[[ -7  63   6  -9]
 [-40  50 -13 -20]] 6

[[-50  -9  17 -64]
 [ 28  12  -7  28]
 [ 15  -3  -1  36]] -7

[[-42  24 -46 -67]
 [-64  25  -9  -7]] -46

[[-70  58  36  58]
 [ 19  39  17   2]
 [ 26  46   3  -1]] 17

[[ 28  60 -52  17]
 [ 28  60 -51  17]] -52

[[-32  52 -27   1]
 [ 12   0  50 -13]] -27

[[ 42   8   7  15]
 [-34  -5  -6 -24]
 [ 36  16   6 -52]] -6
---
[[7 1 1 4 4 9]
 [1 5 8 5 5 1]
 [4 2 2 3 4 5]] gives 8

[[15 27 23 11 35 74]
 [66 73 26 14 35 74]
 [62 73 27 12 33 74]] gives 26

[[8 7 1 7]
 [8 7 1 7]
 [8 7 1 7]] gives 1

[[6 9 7 8 3]
 [6 9 3 4 5]
 [9 4 7 2 7]] gives 3

[[8 3 7 8]
 [5 3 3 7]
 [8 1 6 5]] gives 3

[[5015 6444 6093 5710 5968 5451]
 [4382 6834 8703 2301 4345 2330]
 [6534 5293 5348 6502 5851 6755]] gives 8703
---
(-10.5, 13.6, 15.9, -5.8, -0.1, 11.3) ans = -10.5
(0.907, -0.667, -1.057, 0.153) ans = 0.907
(38.808, 159.187, 21.916, -101.565) ans = 38.808
(-0.14, 0.00, 0.10, -0.01, -0.15) ans = -0.14
(-0.02, 0.01, 0.17, -0.12, 0.09, 0.16) ans = -0.02
(-135.454, 65.876, 130.478, 15.181, 53.358, -116.129) ans = -135.454
(-169.40, 142.48, -82.41, -161.14) ans = -169.40
---
[17 31 58 43 43 68] → 58

[-26   5  51   6  13] → 5

[ 16  64 -48  38 -33] → 64

[-19  18 -59  34   6  15] → -59

[[  6   4 -10   2]
 [ -2  -1  -2   2]
 [-55 -57 -56  59]] → -55

[-57   0 -48  -3  -3 -58] → -48

[  0  49  14 -57  40   1 -18] → -57
---
[-52 -12 -23  26 -11 -60] -11

[[  0 -14  20   9]
 [-12  -8 -51   7]] -51

[[-13 -56 -62 -41  28 -28 -38]
 [ 39  61  68  13   4 -27  17]] -27

[[-12  56 -30 -21   9  -5]
 [-45  28  27  18  21  11]
 [ 45   0  34   2   7   9]] 7

[ 13 -69 -44  44  -1] 44

[[ 15  -9   9  -7 -15  25]
 [  5 -51  47  32  25 -47]] 25

[ 43   4 -55   3  34] 3

[-33 -63  10  47 -23] 47

[ 57 -37   3   6 -20   6] -20

[ 60 -43 -35 -59 -39  21] -39
---
Q:
array([[191,  64, 189, 497, 809, 985, 901],
       [843, 988, 887, 605, 287,  76, 111],
       [411, 744, 959, 964, 735, 394, 119]])
A: 605, 988

Q: array([-199,  550,  584,  630, -176, -854,  523])
A: 630, 630

Q: array([594, 708,  69, 796, 966])
A: 69, 966

Q: array([-14,  40,   7,  31,  20, -43,  -2])
A: 31, 40

Q: array([ 30, 197, 207, 232, 194])
A: 207, 232

Q: array([50, 12, 69, 84, 36])
A: 69, 84
---
 19  -12  -25  -59  -24
 25  -11    7  -21  -25
 25   -6   20   -7  -28
value 20

-23   -6   20  -40   53  -36
-27    0  -32  -13  -14   28
  6  -21  -36  -22   27   11
value -36

-25  -46    7   10   -1  -30
  5  -22   -3  -60  -49  -16
 30   14   10    7  -42    5
value 10

 39   34  -17   42   22
 36  -37   16  -35   22
-68   60   27   59  -41
value 27

 16   21  -60   47  -17  -10
 12    8   -9  -57   21  -12
  6    9   38  -20   53   15
value 38

 49   50   16   38
-34  -24    8  -33
-42  -51  -52  -44
value -52

 62   26  -36   13  -26
 62  -13    9  -15   14
 62   -8   -3    0  -14
value -3

 11   61   63   21  -28
  9   52   52   10  -11
  8   18   48   -7   -7
value 48

 34   44  -33  -40  -14  -24
 14   22  -35  -11  -44  -23
 25   40  -49  -25  -59  -33
value -49

  2   14   52    5
-20    9  -41   -3
 -2  -14  -51   -5
value -51
